One turn moves each row of this set onto another row. After a few examples, where does it send each row asked below?
fada: [-17  13 -12  19  34 -12  31  29 -29 -24  18  -3  16 -16   1  20 -35 -15
 -34  45   8 -18  25 -19]
Bem: [-10  17 -17  31  15  -8  17  25 -28 -19  20  13  17 -21   4  22 -46  -9
 -23  36   8  -9  26 -28]
dirim: [ -1   6  -9 -11 -14  -7  -6  15  -1 -20  23   4  46 -50  21  -9   2  -2
 -40  16 -17  -7  19  40]
mobag: [-51   8 -20   6   0  10  -2   8 -33   8  16  13   2 -37  16 -12 -50  24
 -15  46  19  42   2  -1]
lafo: [ -3   7  -8  -2 -26  -7 -13  15   4 -15  24  14  44 -48  23 -11  -5  -1
 -33  13 -16  -8  23  33]
fipo: [  7  14   6 -15 -37  -8   6   6   8 -10  23 -10  21 -48   8 -19 -10  -8
 -40  -2  -6  -9  28  32]
dinab: [-57   4 -18 -11  28  10  17   9 -35   2  12  -6  -1 -38  14 -16 -29  15
 -31  59  19  37  -4  10]
vipul: [-40   2 -29  -5  19  14   6   5 -42   4  21   2   8 -52  16 -15 -38  24
 -24  51  19  47  -8   3]
boma: [-19  10 -12 -44 -26  16 -12   4 -19  12  14   7  -3  -4   7 -16 -21   3
  28  48  13  21  22  42]
luvi: [ -4   5 -23 -55 -12  24  -9   7 -31  10  19  -8   5 -19   8 -21  -4   2
  18  50  10  27   9  44]
varez: [-24  10  10 -24  10 -12   9  12 -11  -8  27 -18 -38  11   9  47 -36 -48
   5 -12  -2  14 -18 -12]
mika: [ 11  -9 -25 -40  24  -6  -4  13 -38 -10  48 -30  -2 -26  17  40 -19 -28
  -6 -12  -9  26 -44 -22]
Kuge: [ 14  -3 -18 -35  18   4   1  13 -33 -13  43 -24 -18 -27  12  47 -19 -40
   1 -10  -5  33 -38 -18]
gad: [-10   1  -1 -43  34  -5  21  14 -24 -17  31 -35 -31  -6   7  42 -12 -50
  -9  -2  -4  17 -30  -7]
gabu: [  3  -6 -16 -38  21   0   3  15 -36  -8  41 -32 -19 -28  16  53 -19 -40
  -9 -14  -1  33 -33 -13]
ginap: [-11   6  -3 -10 -12 -13   3  13   7 -21  18   2  36 -39  23 -10   4  -6
 -42  19 -18 -13  24  45]
lipaf: [-15  -4  -5 -50  39 -20  18  12 -27 -15  34 -40 -19   3  16  38 -12 -40
 -16   0  -7  11 -33  -6]
Tekat: [  0   3  -8 -16  -5  -1  -9  11 -24  -8  39  -8 -24  -9  14  51 -41 -37
  14 -24  -1  27 -25 -26]
sosan: [-22   3 -17 -41 -23  -7 -22 -14 -51  -4  21   0   3   0  32 -32 -31  25
  11  23  17  -9 -19  -9]
vupa: [-20  -1  -2 -44  28  -9  15  13 -24  -9  30 -39 -32  -9  14  49 -15 -48
 -17  -8   2  23 -23  -2]
nuse: [-17   6 -13 -55  -9  17  -1   6 -22  11  12  -6  -2  -4   8 -21  -8  -4
  18  51  14  21  16  48]
kom: [  6  11 -28  24  24   0  17  27 -39 -21  30   6  29 -40   6  21 -38  -6
 -26  38   7  -3  15 -29]
keri: [-27   0 -15 -58  -1  -7  -4 -11 -54  -9  19 -18   2   0  27 -39 -14  17
  -5  37  13 -12 -23   3]
tiro: [-28   8   3 -25   6 -13   4  12 -15  -3  28 -20 -36   4  12  56 -37 -47
  -2 -18   2  17 -14 -14]
nizes: [-12  11   0  -1 -23 -14  -6  15   8 -17  18  12  38 -34  21  -7  -7  -3
 -33  15 -16 -15  29  37]
fon: [-15  -1 -25 -51  -9  -3 -19 -13 -57  -7  26 -11  10 -13  33 -36 -17  24
   3  30  14  -2 -26  -7]
vero: [-37   1  -9 -45 -11 -12 -13 -14 -44  -6  14  -9  -3  12  28 -34 -24  18
   4  31  16 -16 -13   2]
fula: [-34   5   5 -28  11 -25   4  10 -11  -7  28 -16 -30  23  14  43 -39 -36
   0 -14  -4   5 -20 -17]
kenu: [  6  12   3 -17 -33  -9  10   8   7 -11  21 -13  23 -48  10 -20  -7  -7
 -43   0  -5 -10  27  34]
tam: [ -6   1 -13 -18  -6 -15 -17   9 -24  -3  43  -6 -11  -6  21  45 -45 -25
  11 -22  -5  20 -31 -32]
sefuz: [  0   9 -23  12  40  -4  28  29 -38 -24  23  -7  22 -33   3  20 -26 -12
 -36  46   7  -6  16 -17]
mis: [ -2   7 -26 -45 -26  23 -19   5 -28  13  21   6   7 -20  10 -16 -17   5
  29  43  11  31  13  37]
Bupo: [ -5   4 -10 -19  -3  -2  -9  11 -25  -1  39 -14 -23 -19  17  59 -36 -38
   4 -24   1  31 -24 -24]
dagib: [  8  13   1 -16 -38  -7   5   8   6 -11  25 -11  24 -53  14 -20  -8  -6
 -42  -2  -6 -10  26  32]
kupa: [-65   7 -12  -1  11   5  10   5 -26   5   8   4  -7 -26  12 -16 -45  19
 -24  52  21  32   7   9]
Laz: [  9  11   3 -18 -32  -6  10   9   6 -12  24 -14  24 -52  13 -19  -5  -7
 -43  -1  -5  -9  26  34]

Bem moves to fada
mika moves to tam
vero moves to keri
Now these:
vupa moves to gabu
Kuge moves to Tekat
kupa moves to dinab
mis moves to boma
nizes moves to ginap

One turn moves each row of this set onto another row. After a few examples, where does it send each row asked below?
fafil: [  3  31   1  -5  -5 -12  21   3   5  28 -40  -1 -39   5  11  20 -11 -10
  10   9  -5 -38  18 -10  36]
mal: [ 20  27  -4   1  -4  11 -14 -19   9 -51  -6  -4  10  21 -14  35  34 -21
  -4  24 -45  10  40   1  33]
kezev: [  0 -16  -7   0 -52  13  11  35  17 -27 -21  -1  15   3   1 -28  24   4
  27  31  15 -20 -16   1   7]
fadef: [ 13 -10  -3 -35   6  -8   0   0  13   1 -36  33  11  27  -3 -21  20   3
 -20  -2 -12   9 -24   7 -19]
tapu: [ 29  32 -16 -22  -9   0 -20  11 -21 -21  31 -43  13  19  11   7 -29   0
   4 -13 -14 -10  21  14  -6]
lila: [  7 -28  -3   6 -49   9  30  26  21 -12 -24   0  17  -2 -12 -13  19 -26
  51  26  15   0  -6  19  23]
buk: [ 15 -23  -4 -14  10 -13  -8   4  27  13 -35   6  17  22 -11 -27  40 -10
  -6 -18 -26  26 -18  16 -15]
fera: [ 26  15  -2   8  -4  16  -5  -9   4 -56  -5  -5   4  27 -10  42  35  -9
   0  20 -44  18  34   2  37]
lavub: [ -7  -6 -11   2 -51   3  -8  22  32 -17 -22 -13  29  -7  -8 -41  36 -21
  28  27   4 -23  -3   5   4]
kagev: [  9  20  -1   9  -9  -5  16  21   8  20 -36 -13 -48  15  16  18  10  17
   6  -1 -14 -34   6 -18  31]
vupev: [  3 -16   1 -31  12 -21  -8   5  16  14 -41   0  35   4  -5 -41  19 -19
 -10  -8  -9  18  -8  21 -11]
digid: [  6   7   5  16  -6 -11  17  34   6  28 -43 -42 -31  -2  17   7   8   8
  17  -7 -10 -22  14  -6  42]
dusi: [  9  14   1  20  -3 -16  14  10  20  40 -40 -33 -33  -3   2  14  15 -23
  25  -9 -20 -17  24   0  42]
limi: [  1  35  -6  13  -6 -18 -10   3  27  35 -36 -30 -31  -1   3   0  23 -16
   7  -4 -28 -37  23 -13  27]
rik: [ -4  -4  -7 -12 -49   2  17   4  24 -11 -24  13  26  -8 -13 -23  12 -41
  39  37  18 -18   5  15  15]
Rinop: [ 14  11   9 -12   1   7   9   1 -18 -53 -18 -17  27   1  -1  33   0 -20
   6  29 -14  20  47  15  52]
Mimav: [ 44  21 -19  -2  -9   5 -12   5 -10 -15  37 -34  -6  35   0  25 -11  -4
  16 -25 -31   4  15  17  -4]
bel: [ 32  20 -15  -8  -8  -2 -22  17 -16 -15  30 -62  14  16   8   5 -17  -4
  12 -24 -23   3  23  19  -1]
fira: [ 39  21 -13 -19  -6   1   3   5 -24 -13  31 -31   5  22   4  26 -37 -15
  21 -16 -12   6  25  26   5]
Vev: [ 12  11   8  -6   3   2   2  -3  -9 -45 -18 -28  34  -5  -6  26   8 -32
   9  26 -21  23  53  20  53]
Pere: [  6  23   3  -9  -4   8 -24  11  -8 -64 -14 -32  28   7   5   8  22   8
 -19  28 -29   0  36  -4  33]
nenil: [ 36  37 -23 -13 -10  -1 -23 -10  -6 -13  36 -29   1  30  -2  18 -14 -17
   9 -18 -31  -7  23  15 -10]
vog: [  6  -1 -14  -2 -54  14  13   4  29 -21 -14  32   3  16 -14 -11  29 -18
  31  35   3 -23 -13   0   3]
Fibit: [  9  -8   0 -38  12 -16   6 -14  15  15 -39  32  22  15 -11 -20  10 -29
  -7  -1  -6  16  -7  21 -10]
Sopu: [ 35  24 -15 -14  -4  -8 -10  -3 -13  -4  31 -43  14  14  -3  18 -27 -32
  23 -20 -19   7  33  29   4]
Zaf: [ 11 -28   6 -33  11  -9  13  22   1   2 -42  12  21  16   4 -25   9   7
 -11  -6   1  21 -22  18  -6]
zir: [ -8  39   0  -5  -5 -19  -1   7  10  30 -43 -26 -22 -10  14  -5  -4 -11
   2   8  -5 -46  25 -11  32]
perus: [ 21 -34   3 -20  13  -9  20   8  13  15 -39  17  13  20 -10 -12  20 -14
   5 -14 -11  36 -16  26  -1]
kogo: [ 10  14   4   3  -2   9 -23  18  -5 -61 -14 -44  28   5   5   9  30   8
 -11  19 -34  11  36   0  36]
Fared: [  9 -15 -15  17 -51   9   6  10  42 -12 -16   7   7  12 -21 -15  47 -28
  44  21 -10  -8  -8   8   7]

fafil moves to kagev
Sopu moves to nenil
Now these:
buk moves to vupev
Pere moves to Rinop
lavub moves to rik

One turn moves each row of this set onto another row. After a few examples, where does it send each row asked below?
dopu: [-16  19  17   7 -35   9 -23 -10 -10  75  55 -18]
nosug: [-21   5  -3   2 -32  34 -47  24  -7  37 -27 -13]
takoz: [-14  -1 -10 -38  -4  40 -10  -9  26  61  13 -43]
Vep: [ 12  17 -18  30 -27  25 -38  16  13   8   7 -21]
bopif: [-80  19   5 -12 -27  28 -36 -15  -8  38  38 -16]
vadak: [ 13  20 -19  28 -29  13 -30   8  18  11   1 -20]
pera: [-20   9  -3  -2 -36  19 -39  14   2  40 -36  -9]
Das: [-19  22  22   5 -37   4 -31 -12  -6  72  53 -10]
taga: [-46  27  -6  29 -24  18 -39   2  50  76  29 -41]
mam: [-15   6 -32 -19 -17  18 -15  -1  28   2  39 -44]
Pulu: [-21   6 -20 -18 -17  29 -45  10  27  -6  48 -32]
tula: [  9  18 -15  28 -29  22 -46  15  16   7   7 -16]
bobal: [-77  15   0  -8 -24  35 -27 -12 -14  40  40 -24]
Suk: [-20  21  23   7 -37   8 -36  -9  -7  71  56 -10]
kudep: [ 10  22 -16  26 -31  10 -38   7  22   9   0 -15]
Rakil: [-18   7  -8  -1 -34  20 -28  13  -1  43 -37 -17]
kis: [-24  11   8 -46 -14  19 -46 -18  45  52   6 -13]
Boba: [  8  21 -13  26 -31  14 -45  10  19   7   3 -12]
Zife: [-17  11 -27 -24 -20   3 -19  -7  37   2  34 -35]
vezo: [-47  25  -4  30 -23  27 -46   8  46  74  34 -40]
rulo: [-46  24  -7  31 -22  27 -40   7  45  76  32 -43]
Mel: [-28   5  13 -43 -11  40 -66  -4  36  46  18 -13]
fako: [-48  26  -3  29 -25  23 -48   5  49  73  32 -38]
nube: [-45  25  -7  30 -23  23 -37   4  48  77  31 -44]
goga: [-21  14 -20 -25 -22   3 -37  -7  41  -4  35 -25]
Sor: [-19  19  22   8 -35  13 -34  -6 -11  72  58 -14]
fom: [-48  28  -4  28 -26  18 -45   3  51  75  29 -38]
furos: [-79  21   4 -14 -29  16 -29 -22  -2  40  31 -13]
Fibu: [ 12  17 -21  29 -28  20 -31  12  14  10   5 -23]
kipo: [-22   8  -1  -1 -35  25 -48  18  -1  37 -32  -8]
zufib: [-17   7  -3 -44 -11  19 -18 -20  40  60   3 -28]
Rap: [-17  -7  -5 -34  -2  60 -29   4  17  56  24 -43]
bifip: [-77  21  -1 -14 -28  13 -15 -26  -3  44  29 -18]
zop: [-24  -3   7 -35  -5  60 -57   7  22  49  26 -28]
daka: [-18   2  -8   3 -30  37 -37  23 -10  40 -29 -21]
navuf: [-75  14  -5  -8 -23  31 -14 -15 -14  45  37 -30]
balif: [-74  18  -5 -11 -26  20  -8 -22  -8  47  31 -27]
Baz: [-17  18  19   8 -35  14 -28  -7 -12  74  58 -17]
buzu: [-23  11 -16 -23 -21  15 -49   2  35  -8  43 -24]
Keve: [-16   4 -11   3 -30  29 -27  18  -7  43 -32 -22]
vov: [-17  22  20   5 -37   4 -25 -12  -7  74  53 -14]
kuru: [-17   3 -29 -16 -14  30 -28   9  23  -2  47 -43]

daka moves to nosug
bifip moves to balif
Das moves to vov
Now these:
taga moves to nube
goga moves to Zife
Boba moves to kudep
zufib moves to takoz

